Small tables with named rows and columns. After each table, cells are looked up by row and column.

rutu
         lisezo  dunav  lunu  damuto  tum  tor  zof  ges
lobapo      273    583   372     428  215  660  325  268
kabotik     324    593   418     446  235  615  354  323
parona      410    144   257     626  352  215  603  323
mude        444    181   276     635  359  266  591  330
tusa        307    460   616     766  531  330  344  311
vod         274    609   736     848  663  343  257  343
beboki      282    588   731     863  666  366  257  326
rofi        720    373   206     103  311  632  732  650
pupuril     469    597   444     357  358  665  429  463
gatib       753    406   572     596  804  324  694  735
bal         751    384   222      95  285  640  721  636
lebipe      736    361   241      83  291  635  753  663
nama        575    770   695     367  620  717  367  650

What is the zof of bal in rutu?
721
What is the ges of tusa in rutu?
311
What is the lisezo of lebipe in rutu?
736
What is the damuto of vod in rutu?
848
What is the dunav of rofi in rutu?
373
What is the tor of bal in rutu?
640
What is the tor of vod in rutu?
343

komorap
|  | zikuno | ruv | gotize | mav | lugab | mes |
|---|---|---|---|---|---|---|
| feme | -540 | -38 | -346 | -329 | -268 | -739 |
| tok | -692 | 159 | -702 | -784 | 146 | -457 |
| lemu | -655 | 601 | -678 | -623 | -606 | -497 |
| gov | -912 | -14 | -683 | -337 | -194 | -925 |

What is the zikuno of tok in komorap? -692
What is the zikuno of lemu in komorap? -655
What is the mav of tok in komorap? -784
What is the ruv of gov in komorap? -14
What is the mes of lemu in komorap? -497
What is the lugab of gov in komorap? -194
What is the mes of feme in komorap? -739
Which row has the largest mav? feme

sudit:
,gim,mav,zis,saruzu,bonovuv,rikorir
zovu,-35,-1,-22,-8,-57,-7
punel,-25,10,-7,-10,-39,8
ragofi,-9,-63,-32,1,-11,-57
bog,-4,-52,-27,-2,-7,-48
belekof,-30,-9,3,16,-12,-18
sovuvef,-31,4,25,52,8,-5
gutave,-33,3,20,48,-5,-6
fivos,22,-11,-31,-60,-12,4
panizi,-14,12,-9,-16,-25,9
losen,26,-17,7,1,48,-15
silonus,22,-7,-31,-62,-12,3
nipove,21,-10,-33,-56,-12,1
dufug,2,50,20,-14,6,46

What is the bonovuv of losen in sudit? 48
What is the rikorir of fivos in sudit? 4
What is the zis of sovuvef in sudit? 25
What is the zis of fivos in sudit? -31
What is the gim of fivos in sudit? 22
What is the mav of silonus in sudit? -7
What is the bonovuv of belekof in sudit? -12
What is the saruzu of gutave in sudit? 48
What is the mav of belekof in sudit? -9
What is the gim of sovuvef in sudit? -31
What is the mav of ragofi in sudit? -63
What is the rikorir of dufug in sudit? 46
What is the gim of dufug in sudit? 2
What is the zis of losen in sudit? 7

Table fesugin
,gedo,peb,folip
bozedin,168,204,88
dekeze,139,131,176
vaganut,178,208,96
losel,151,126,170
bubilo,61,52,171
nafo,65,51,176
vam,116,166,97
ref,83,149,93
guro,186,214,93
fas,103,164,100
gafipo,137,116,175
zivad,143,124,189
sati,138,134,175

folip of vam is 97
peb of sati is 134
peb of dekeze is 131
gedo of bozedin is 168
gedo of vaganut is 178
gedo of nafo is 65
gedo of sati is 138
peb of vam is 166
peb of gafipo is 116
folip of dekeze is 176
peb of losel is 126
peb of fas is 164
peb of bubilo is 52
gedo of bubilo is 61
folip of bozedin is 88
folip of guro is 93
gedo of ref is 83
folip of nafo is 176
peb of zivad is 124
peb of guro is 214
Which row has the largest gedo? guro

gon.tsv
	sen	giturik	milof	pudevu	tem	dalilu	gomatif	rap	sura
vupine	9.6	26.2	11.3	66.2	12.5	43.5	66.3	13.7	66.6
zufar	69.6	46.3	63.5	13.1	74.1	25.4	24.6	77.1	8.1
fud	24.6	45.7	33.1	58.7	11.0	66.7	36.8	5.4	67.8
soz	4.0	18.2	2.7	68.9	14.1	33.5	78.5	17.5	65.5
budis	45.0	31.3	38.2	31.9	57.9	18.2	51.2	62.8	24.2

vupine, sura => 66.6
budis, tem => 57.9
fud, giturik => 45.7
vupine, giturik => 26.2
zufar, pudevu => 13.1
fud, milof => 33.1
zufar, sen => 69.6
vupine, sen => 9.6

bom
           nov     dag     nur  gofomo  gotadav     les     geg  nofomoz  ridiri  gomagas
rano     23814  -44289   81569  -32293    20649  -26788    9137    58889   21558    39977
misotun  38190   11491  -13933   33618   -10715   27766  -39081     3002  -48786   -13986
rof      -1529   15396  -73380   65025    38306   44325   14707    -7980  -51000     2994
zom      37303   -2792  -17916   17829   -27381  -26275   20035    22975  -45685    20631

What is the gotadav of rof in bom?
38306
What is the nur of misotun in bom?
-13933
What is the ridiri of zom in bom?
-45685
What is the gomagas of zom in bom?
20631
What is the nur of rof in bom?
-73380
What is the gotadav of misotun in bom?
-10715
What is the nov of rano in bom?
23814
What is the les of misotun in bom?
27766
What is the nofomoz of rano in bom?
58889
What is the gomagas of misotun in bom?
-13986
What is the dag of rof in bom?
15396
What is the geg of rano in bom?
9137
What is the geg of zom in bom?
20035

Table muz
	vitugu	kekegub	komug	mos	res	supodul	tudepu	kaze	kap
leva	215	192	212	184	88	177	141	63	124
vup	124	103	132	155	172	96	189	160	107
balab	45	86	73	97	209	113	134	225	158
demu	46	92	70	92	194	101	143	221	157
mul	169	194	165	146	103	197	102	112	168
degu	152	168	139	128	114	187	70	132	198
kepina	221	192	208	185	90	178	141	69	119
sakosi	155	173	145	126	114	192	88	122	181
niz	116	98	128	144	171	99	177	162	112

vup, komug -> 132
kepina, komug -> 208
sakosi, mos -> 126
leva, tudepu -> 141
degu, kekegub -> 168
demu, tudepu -> 143
leva, kaze -> 63
Which row has the largest tudepu? vup

Table bome
|  | ded | fedigi | duga | defab | kufe | kabo | fupane | lib | nesona | pomo |
|---|---|---|---|---|---|---|---|---|---|---|
| mikobu | 6.2 | -3.0 | -20.8 | 73.8 | -16.1 | 48.8 | -50.0 | -60.9 | -17.5 | -17.6 |
| koduvov | 4.3 | -49.2 | 12.1 | 20.7 | 0.4 | -43.7 | -38.7 | -19.0 | -3.0 | -21.2 |
| dofoz | 18.6 | 18.2 | -22.3 | 81.6 | -15.3 | 54.2 | -56.2 | -68.0 | -30.9 | -4.6 |
| begev | -13.2 | -14.0 | -13.6 | 19.2 | -6.4 | 13.0 | -48.5 | -65.6 | -37.7 | 1.4 |
| vikefe | 25.9 | -22.4 | 24.6 | 74.1 | -24.6 | -26.8 | -34.3 | -14.1 | -1.1 | -16.1 |
| motat | -2.9 | -14.7 | 2.8 | 23.1 | -9.9 | -13.3 | -37.4 | -60.2 | -44.8 | -8.0 |
| zum | -10.7 | -44.9 | 7.9 | 20.0 | -9.1 | -19.5 | -38.7 | -18.8 | 4.0 | -19.5 |
| fizupa | 0.0 | -40.2 | 22.1 | 5.7 | -13.5 | -51.2 | -29.5 | -32.0 | -35.2 | -2.6 |

mikobu, fedigi: -3.0
begev, lib: -65.6
zum, fupane: -38.7
koduvov, duga: 12.1
fizupa, fupane: -29.5
dofoz, fedigi: 18.2
fizupa, duga: 22.1
koduvov, fupane: -38.7
begev, kabo: 13.0
mikobu, kufe: -16.1
motat, kufe: -9.9
zum, kabo: -19.5
koduvov, lib: -19.0
begev, pomo: 1.4
mikobu, duga: -20.8
mikobu, kabo: 48.8
begev, duga: -13.6
vikefe, defab: 74.1
begev, nesona: -37.7

